(in the rows, 128 means zero)
The rows of D fall into 3 groups, which share some directions, and each row is roughly a mix of its group's hidden directions.
D (117 x 11):
[[111 182 111 117 108 126  94 148 203 118 122]
 [144 106 194 114 123  91 166 162 129 168 150]
 [104  76 163 119 164 124 109 183 123 143 171]
 [108 127  78 156  64  86  92 108 139 128 131]
 [112  93  69 151 101 109 102 108 163  78 133]
 [105 145 106 110 114 184 196 121 124  99 160]
 [132 149 168 116 168 153 187 176 115 153 111]
 [152  72 174 110  90  78 132 100 141 139 112]
 [116 198  76 115 118 173 112 142 136 105 109]
 [131 108 180  59  95 120 122 153 109 164 138]
 [106 116 180 158 123 107 166 113 182 102 166]
 [ 88 180 109 120  89  82 136  90 101 101 127]
 [ 78 129 134 105 125 189 167 153 115 112 172]
 [103 129  86 128  80  77 120  80  89 116 140]
 [163 129 101 109  99 149 107 106 145 114  48]
 [148 136 179  53  99 112 113 147 143 149 142]
 [126 146  84  90  94 176 169 119 172 125 105]
 [144 188 120 125 102  86 156  71 108 144 110]
 [111 187 188  97 155 111 158 122  99 116 141]
 [164  91 123 106  84 149 150 100 111 138  64]
 [125 132 186  61 103 137 120 167 132 159 144]
 [171 171  78 132  93 110 148  77 115 124 109]
 [107  88 152 188 152 119 140 132  65 140 145]
 [159 133 113  76 110 120  79 145  84 166  97]
 [157 119 171 136 170 179 124 170 167 147 108]
 [126 142 122 150 119 135  33 125 102 126 101]
 [ 72 107 173 138 170 150 111 180 137 134 140]
 [116 155 114 130 152 136 221 124 155 118 145]
 [118 107 116 118 144 143 212 149 153 129 172]
 [175 176 100 129 100 109 116  89 116 112  74]
 [107 114 181 140 154  89  72 156 132 166 114]
 [ 99  74 161 130 165 121 114 182 131 150 167]
 [145  84 173  56 106 132 160 127 135 147 132]
 [115 179 154 113  94 124 169  66 132 126  96]
 [115 120  58 183 168 139 142 102 121 104 119]
 [134 183 116 190 132 116 129  96 124  73 135]
 [111 159 176 121 137  81 175  71 128 138 125]
 [144 170  96  68 112 188 155 136 123 132 122]
 [116 144  89  90  85 169 166 126 178 131 107]
 [109 163  62 134  99 167 157 111 154 103 104]
 [177  97 124 145 137  81  85 153 154 152  87]
 [ 97 118  99 154 164 175 144 194 138 122 152]
 [117 170 163 102 179 155 115 121 119  73 158]
 [101 171 118 127  87  99  94  71 109  92 121]
 [ 90 166 153 164 145 126  62 114 105 124  94]
 [115 155  68 138 113 149 156 106 191 103 113]
 [131 173 134 132 102  81 186 100 130 167 100]
 [ 92 169 126 109 144 102  73 173 128 139 172]
 [124 135  72 119 128 189 178 112 157 109 107]
 [128 110 178 124  84 123 175 134  93 123  72]
 [130  60 125 143 167 122 108 185 133 136 163]
 [ 84 206 133 124 130 106 168 122 111 109 104]
 [154 127 106 147 169 174  99 161 164 181 132]
 [112 134 167 136 154 113  92 175  77 161 166]
 [116 118 160 133 115  92 202 175 112 151 117]
 [106 171  71 134 146 156  94  93 134  81 122]
 [118 128 181 120 135  96 193 177 109 141 142]
 [120  67 106 152  92  99 178 169 117 136 117]
 [137 102 162 176 174  82  96 117  93 111 143]
 [124  85 138 127 151 146  49 166 111 111 144]
 [131  84  59 148 114 140  90 119 166  98 136]
 [106 146  76 183 131 156 166 106 161  98 120]
 [154 105  82 138 125 172  74 175 131 103 114]
 [138  84  88 136 146 175 109 188 150 112 147]
 [189 121 106 147 118  70 102  90 131 135  94]
 [122 156 199  95 124 122 181 126 106 110  98]
 [154 104 177 102 182 159 162 159 105 142 146]
 [133 158 137 181 186 128  76 151 102 115 129]
 [136  81 103 165  75 118 138 165 150 163  96]
 [138  98  93 163  95 105  86 130 189 156 130]
 [164  80 137 121 136 136  62  86 149 125 159]
 [151  80 194 132 146  97 109 132  82 146 132]
 [137 135 171  99 170 167 171 159  79 126 134]
 [142 157 183 107 155 123 157 134  91 190 129]
 [166 118  84 147 106 150  57 129 132 115  92]
 [120 192 140 164 156 125 126 124 124  73 172]
 [151 156 185 103 165 155 144 143  94 178 128]
 [148 105  85 149 141 162  65 176 125 105 121]
 [107 183 154  98 169 119 128  96 100  86 159]
 [ 96 140 106 123 130 199 177 129 140  92 155]
 [ 64 146 152 123 129 168 173 100 116 112 166]
 [167 115 133 112  82 131 103 115  95 138  56]
 [109 157 176  90 118 109 197 102 143 144 131]
 [153  48 114 139 126 147 149 178 117 149 142]
 [138 115  62 154 149 148  73 132 155 152 158]
 [113 173 158  94 162 125 114  88  98  82 163]
 [134 162  95 145 172 150  71 124 172 156 150]
 [ 97 158 145 136  60  73 136 123  92 134 123]
 [121 191  92 109 108 141 115 136 196 113 124]
 [170  72  79 111 115 164 133 157 150 108 151]
 [159  69 116 102 101 162  74 159 125 111 130]
 [ 97  75 165 106 154 147 131 182 134 131 169]
 [145 185 129 185 138 112 116 101 109  73 134]
 [100 155 161  99 133 134 212 110 142 122 143]
 [159 145 172 125 181 174  98 143 163 159 128]
 [109 101 105 158  57  91 152 134 135 120  86]
 [ 95 110 155  80 128 133 141 171 113 174 178]
 [ 83 184 140 118 116 147 195 100 119 127 138]
 [167 127  90 123 102 138 112  96 149 114  52]
 [146 132  62 151 129 184 105 160 131  92 115]
 [100 148 131  88 142  97  73 174 123 152 169]
 [118 127 182 121 117  65 140  77 122 166 130]
 [140 111  95 162 127 157 179  82 158  94  94]
 [147 192  80 129  85 130 153  93 103 129 111]
 [115 101 100 156  53  89 139 124 132 136  89]
 [162  76 152 134 142  84  75 131 161 150 111]
 [114  95 150 174 165  78 130 114  94 118 174]
 [ 67 177 134 136 129 147 186 117 109 140 156]
 [161  91 166  48 118 125 135 127 153 145 122]
 [ 94 119 174  92 120 149 157 172 133 165 173]
 [115 105 169 167 118  68  80 135 165 135 121]
 [119 129 140 147  50  78 128 118 113 160  99]
 [161  51 123 134 151 149 146 171 148 153 141]
 [107 171 188  99 134 104 143 104  89  89 141]
 [114 161 115 189 186 128 132 127 137  97 170]
 [140  91 129 156 163 115  74 190 144 140 106]
 [111 167 186  91 143 101 160 105  98  93 141]]

Here is one row from each group, named. Which group is each of the other rows in?
[164  69 115  91  98 167 106 168 145 113 127] => C
[142  84  95 155  76 110  81 121 172 140 129] => W
[154 155 154 121 153 107  65 157  73 145 137] => B

[ 88  85 133 141 165 168 133 183 138 122 167] => C
[ 89 182 101 193 132 128 103 152 105 128 144] => B
[143  87  87 164 102 153 133 170 153 165  91] => W
[107 113 153 159 172  82 127 131 104 125 195] => B
[115 146 159  95 119 106 213 107 133 143 145] => C
[ 90 173 144 123 124  92 199 150 109 114 112] => W
[ 81 125 157 127 153 134 152 166 126 148 200] => B
[ 74 120 145 106 128 197 142 159 124 110 164] => C
[129  97 175  95  91 105  68 131 113 166 126] => C
[181 145 122 134 102 120 106  87 102  94  69] => B
[147 152  77  99 149 189 173 112 116 108 125] => B
